Rotation paths and how fast each direction turns (degrees each step)
Each turn is a multiple of 5 degrees from 10 to 175, or 0.
Each row of a path follows its step; steps can be skipped.

step 1: [ 38  -2  12  16 -22 -21  -8 -47   6   8  -1  -8  15  -8 -30  -6  40  -2
  38   4 -28  -4  17   5 -17   5  35 -31 -17 -45 -46  16  23  51 -14 -10
  45 -20 -26 -24 -34  -7 -10 -15 -20 -24 -13  16  15 -21 -22  19 -46 -21]
step 4: [ 28 -11 -18  -6 -17 -34  10 -60  12 -12  -8 -20 -35 -13 -55 -14  21  16
  21  26  22  -9  58  13   8 -12   5 -10  28  27  -3  12 -44  37 -23  -5
  41  11   9   4  -4   8  25  14 -10  19  27   2   5 -17 -40  38   5  -1]
step 6: [ 42  16  17  20  29 -24  48   0   1 -20 -11 -25 -21 -49 -34 -33 -21  15
 -14  59 -47 -11  20 -15  -9 -26  10  17 -11  12 -10   0  15   1 -15 -21
  15 -18  34  13  30 -20  34  -8 -35  -2  16  27   6 -31 -19  19  -1 -10]
step 7: [ 30  -8 -21  24 -43  35  20   1  31   9  13  -5 -18 -42 -29 -45   1  54
 -35 -15  10  -9  10  12  -6 -47  14   5  -3  36 -31  26   8  10 -24  24
  34  -3 -30  -4 -18   0 -23  -2 -33  -3   0 -24 -10 -19 -50 -10 -15 -15]
step 8: [ 13  15   1  29 -34 -13  20  32 -24  14   0  -3 -31 -13   4 -21 -16  54
  -1  20 -15 -42 -21  17   7 -55  16  10 -12  24 -20  -8 -26  11   8 -40
 -35 -15 -17 -47  37  -9  45   0  17   4   9 -10  25 -36   0  19 -39   2]
step 10: [ 33  -2 -13 -14 -47 -20 -11 -13 -17  18  -5   8 -16 -39  -9 -28   7 -14
 -33  12  26 -55 -35  52 -19 -26 -26  10  22  42  -7  41 -17  42   0 -33
 -15 -29  -5  -6  -1  15  -4  16  -8  -7 -23   2 -17  10 -19  36 -19 -34]
step 15: [ 16 -37   7 -24  12 -10  43 -52  40 -14  16  43   8 -27 -60   4   9  55
 -14 -14  -9  -1  13  -6 -21 -44 -16 -11  10   5   0  27  11   3 -18  -5
  11  -4 -29 -17 -33  38  23   1  -3  37 -28  20  -7  14  12   0 -19   2]
step 16: [ 26  18  -6 -28 -20 -30  23  -4  27  32  10  -7 -27 -13   3 -30  -9  31
  11  67 -18  19  -7 -18  -6  10   3  -4  46   5  -9  -2  30  47 -21 -31
 -29   0 -33 -39  10  48  15  14  32  12 -18  17   8 -18 -33  -4 -21 -21]
step 17: [ 19 -19  26  11   2 -34  53 -17   0  -1 -23  33   4 -31 -32 -30  22  -4
  28   8  -7   9   2 -24  20 -11  40 -14 -37   9 -32 -23  31  31 -26 -40
  20  -3 -44 -15 -41 -13 -16 -41 -12   4 -20  33   9 -23 -10  10 -32   2]
[ -8   0  -2  18  -5  -2   3   4   0   1   5  -4   1   6   7  -6  -7  12
  -1 -13  -7  -1   4   4  -1   2   6   5  -2  -8  -3  -4  10  -1   0   6
   9  -2   2  -8   3  -8  -9   2  -8  -7   7  -7  -6 -14  11   3  -7   1]
65
[ -5 -13  15  -7  -1 -13  -1   2   1   8  -6   0  -7   3   3   3   3  -2
  -3 -12  -5  11  -3   2 -12   3   5   5  -4   4  14   8   8   4  -5  -8
  -7   3  -9  -2  -5   7   5   6  -3  -6   0   1  -5   0   4  -7   1   4]
20
[  4  -8  -5   2  -6   7  15   9   7 -11  -8   5 -10  -5 -18  -3  -2  11
 -10   5  -9   4   2  -7  -3  10   1   1   0  -1   1  -6   7  -8   7   1
  -7   8  -1  -1   2   3  -4   5   9  -3   1  -3   5   5  -3   1  -1   4]
40
[  1  -5   5  -1   2  -9  -5   1   6  -2   7 -11   2  -9  -5  -3   2  -4
  -7 -12   0   0   5 -15  -3   3  -8   9  -4  -8  -1  -7 -10   0  -7  -8
  11  -8  -4   2   4   2  -3  -3   7   7  -1 -17   7   7   0   3  -4 -10]
130
[  8  -6 -11  -5   0  -1   4   3   2   4   8  -5   6 -10   6  -1  -9 -13
  -3  10  -1  10   2   3 -11   6   1   1   9   7   3   8   7   0  -7   8
   8   7  13 -10  -1   4  -1  -4   0  -7  -8  -8  -6  -4  -3   4   2  -8]
115
[ -5   1   4 -10  13   9  12   2   4  -2   4 -10  -5 -10   9  -1  -4   3
  -2  -8 -11  -2  13   5  -2  -5  -2  -6   6   0  -1  -1  -3  -4   4   8
  -2 -10   0   4  -1   6   8  -5  -3   3   3   0   0  -5  -8 -17  -8   5]
45
[  6   4  -2   5  10   2  -4  -4   2  12   4 -12  -6  13 -20   7   0   4
  -8  -1  -2  -8  -1   3   1   6  -9  -4   4  -6   2   7   1   0  -1   7
   2  -8  -2  -1 -13   7  -1  10  -4  -6  -3  -1  -7  -3 -10   4   4  -4]
125
